[[ 16  29  23  -7  23   9  -3  -5  18 -18  -4   1]
 [ 10 -24   3  -4 -25 -15 -18 -18  28  -8  -2  10]
 [ 10 -15  -5 -10   4   4  13  -1 -10  27  -2 -28]
 [ 10   0 -21   7  -7   1   3  -2 -14   9  -4   7]
 [ -6 -41   6  18 -30  13  -9  -3 -19  -7 -12  14]
 [-14   2  -2   2 -13  14   4   1  -5 -29 -14 -17]]
|
[[ 10 -24   3  -4 -25 -15 -18 -18  28  -8  -2  10]
 [ 10   0 -21   7  -7   1   3  -2 -14   9  -4   7]
 [-14   2  -2   2 -13  14   4   1  -5 -29 -14 -17]]

[[  8 -17   6]
 [ 53 -10 -19]
 [ 13 -14  40]
 [  5 -18  -9]
 [ -8  -9  -5]
 [ -7  16  19]
 [ 14 -32  -5]
 [ 15 -10 -37]
 [ 21 -18  -3]]
|
[[ 53 -10 -19]
 [  5 -18  -9]
 [ -7  16  19]
 [ 15 -10 -37]]

[[  3  29 -37]
 [  3  16   6]
 [ 17 -20 -42]
 [ -4   4   9]
 [ -7   9  17]
 [ -4   5   9]
 [ 21 -26 -53]
 [-20  25  50]]
|
[[  3  16   6]
 [ -4   4   9]
 [ -4   5   9]
 [-20  25  50]]

[[  7 -21  13 -20 -20  -6 -12 -19  -2  31   4   7 -16   2  21  25]
 [ -7  31 -55  35  33  21  28   5  30  33 -26 -17  13  12  30 -13]
 [ 35 -14 -17 -16 -14   0  -4 -21  14  -6  19  49 -33   4 -23  30]
 [  1  17 -42  19  17   7   9  14  21 -36  -7  -2  12  -3 -32 -25]]
|
[[ -7  31 -55  35  33  21  28   5  30  33 -26 -17  13  12  30 -13]
 [  1  17 -42  19  17   7   9  14  21 -36  -7  -2  12  -3 -32 -25]]

[[ -9   4  -4 -12  -2  -2 -10  -9   2  -8  15  21  -2   5]
 [ -9  10 -13 -18  11   4  -7  -2 -20 -20   9   3 -24  11]
 [-25  15  16  -3  26  28  14  49  19  16  12   4  21  26]
 [-23  10  17   1  35  26  12  47  21  17  13   1  19  23]
 [-21  30 -25   2 -16   6 -34 -30  12   6  15   1 -11  28]
 [  3  -8 -10  -8  38  18  27 -10  -7   4   1  24  -9  -1]]
|
[[ -9  10 -13 -18  11   4  -7  -2 -20 -20   9   3 -24  11]
 [-23  10  17   1  35  26  12  47  21  17  13   1  19  23]
 [  3  -8 -10  -8  38  18  27 -10  -7   4   1  24  -9  -1]]

[[ 38 -23 -25  -3 -19 -18  -1  -7  17  -8]
 [-26  32  38  35  47  14   6 -42   7 -14]]
|
[[-26  32  38  35  47  14   6 -42   7 -14]]

[[-24 -13   5  -3  26 -44  28  -2  28 -39  -3  37  26   9]
 [ 11  -8   8   1  -4  14  -3   0   4  -1   2  14   5   7]
 [  6   2 -13  -8  21   7  16  -3 -25  32 -37  14  37 -11]]
|
[[11 -8  8  1 -4 14 -3  0  4 -1  2 14  5  7]]

[[  9  11  24  15   9  34  12   8  32]
 [-22  36 -31  39  32 -42  35  34   5]
 [ 26 -44  21 -38 -27  47 -44 -34 -14]
 [-18  21 -26  26  20 -45  29  19  -7]
 [-17  36 -22  33  16 -33  31  28  10]
 [ 16 -35  12 -31 -25  14 -37 -29 -26]
 [ -1  10 -19  15   8 -27  23  16  -7]
 [ 19 -28  26 -23 -17  39 -18 -16   7]]
|
[[-22  36 -31  39  32 -42  35  34   5]
 [-18  21 -26  26  20 -45  29  19  -7]
 [ 16 -35  12 -31 -25  14 -37 -29 -26]
 [ 19 -28  26 -23 -17  39 -18 -16   7]]
---
[[  8 -49  -2  -2 -10  33 -19  36  42  27  41  25   6 -39  16]
 [  0  -1   0   0   0  -1   1  -1  -1  -1  -1   1   1   0   2]
 [ -1  -2  -1  -1  -1   0   0   0   0  -1  -2   2   1   2   1]
 [ 19   6  -4 -15   0   3 -30   3   1  -6  -4  17   9  26 -17]
 [ -2   0   0   0  -2   1   1   1   2  -1   0  -1  -2   0   0]]
|
[[ 16   8 -49  -2  -2 -10  33 -19  36  42  27  41  25   6 -39]
 [  2   0  -1   0   0   0  -1   1  -1  -1  -1  -1   1   1   0]
 [  1  -1  -2  -1  -1  -1   0   0   0   0  -1  -2   2   1   2]
 [-17  19   6  -4 -15   0   3 -30   3   1  -6  -4  17   9  26]
 [  0  -2   0   0   0  -2   1   1   1   2  -1   0  -1  -2   0]]

[[  8 -19  36 -17  11  -6  32  11   4  -1  16]
 [  6 -29   0   6  22   1  18  18  34  -6  -2]
 [ -2  -3 -22   0 -25  31   8  11 -28 -35 -15]
 [-34   0   8 -30 -10 -19 -24 -25  -4 -24   7]
 [ 22 -13  55  39  12   2 -14   7  32  -2   8]
 [ -3 -17 -34   8  21  24  42  18   2 -18 -22]
 [ 18 -19   0   3  15   9   6  21  21 -23 -16]]
|
[[ 16   8 -19  36 -17  11  -6  32  11   4  -1]
 [ -2   6 -29   0   6  22   1  18  18  34  -6]
 [-15  -2  -3 -22   0 -25  31   8  11 -28 -35]
 [  7 -34   0   8 -30 -10 -19 -24 -25  -4 -24]
 [  8  22 -13  55  39  12   2 -14   7  32  -2]
 [-22  -3 -17 -34   8  21  24  42  18   2 -18]
 [-16  18 -19   0   3  15   9   6  21  21 -23]]

[[ 12  10]
 [  1   3]
 [ 14   1]
 [-19  38]
 [ -1 -22]
 [-20  41]
 [-25  44]
 [-16  31]
 [-25  46]
 [-23  25]
 [  8  21]]
|
[[ 10  12]
 [  3   1]
 [  1  14]
 [ 38 -19]
 [-22  -1]
 [ 41 -20]
 [ 44 -25]
 [ 31 -16]
 [ 46 -25]
 [ 25 -23]
 [ 21   8]]

[[ 19 -10  -2   7   1  -1   0  54  13]
 [  2  -2  -1  -4  22 -11  -3  27  32]
 [  7  -3   4  -4 -13   6   1  38  -1]]
|
[[ 13  19 -10  -2   7   1  -1   0  54]
 [ 32   2  -2  -1  -4  22 -11  -3  27]
 [ -1   7  -3   4  -4 -13   6   1  38]]

[[-27 -12]
 [-34  -9]
 [-18  -4]
 [ 32 -40]
 [  0   1]
 [ -8 -21]
 [ 13  -8]
 [ 29 -55]
 [ 15  -9]
 [-45 -11]
 [ 24 -13]]
|
[[-12 -27]
 [ -9 -34]
 [ -4 -18]
 [-40  32]
 [  1   0]
 [-21  -8]
 [ -8  13]
 [-55  29]
 [ -9  15]
 [-11 -45]
 [-13  24]]

[[ 20 -39 -15   7 -18   2]
 [ -4  42  10   2  -1  -2]
 [-32  28 -11 -18   2   1]
 [-14  22   6  -8   2   7]
 [  0  24  14 -34  -8 -13]
 [ 13  -6  -7 -17 -20   8]
 [-12  14  -1  -9  -9   1]
 [  2 -17  -9  -6 -13 -13]]
|
[[  2  20 -39 -15   7 -18]
 [ -2  -4  42  10   2  -1]
 [  1 -32  28 -11 -18   2]
 [  7 -14  22   6  -8   2]
 [-13   0  24  14 -34  -8]
 [  8  13  -6  -7 -17 -20]
 [  1 -12  14  -1  -9  -9]
 [-13   2 -17  -9  -6 -13]]

[[-18  15  54  -4 -45  18 -24  36 -34  11 -15]
 [ 15  38 -21  -1  22 -51   4 -25   4   5  13]
 [ -8  10  16 -17 -16  47 -23   0  18  10   9]
 [-10 -18  20  10  -1 -18   7   7 -19  10 -14]]
|
[[-15 -18  15  54  -4 -45  18 -24  36 -34  11]
 [ 13  15  38 -21  -1  22 -51   4 -25   4   5]
 [  9  -8  10  16 -17 -16  47 -23   0  18  10]
 [-14 -10 -18  20  10  -1 -18   7   7 -19  10]]
---
[[ 45 -43   8]
 [ 13 -33  24]
 [ 48  28   1]
 [ 47  27   1]]
|
[[ 45 -43]
 [ 13 -33]]

[[-53  23   3]
 [-48  34   3]]
|
[[-53  23]
 [-48  34]]

[[ 21 -27]
 [ 45 -49]
 [  7  30]]
|
[[ 21 -27]
 [ 45 -49]]

[[ 41  -4 -46]
 [ 15 -11  20]
 [-37 -21  -7]
 [-27  -9  49]
 [ 40   4  51]]
|
[[ 41  -4]
 [ 15 -11]]

[[  8 -28  -4   8]
 [-38 -31  20   3]
 [-43 -30  23   4]
 [ 16   0  -8  18]
 [-34   6  16 -44]]
|
[[  8 -28]
 [-38 -31]]

[[ -9 -37]
 [-32 -32]
 [ 13  -1]
 [ 53  33]]
|
[[ -9 -37]
 [-32 -32]]

[[-39  27  24  19]
 [-23  15  13  14]]
|
[[-39  27]
 [-23  15]]
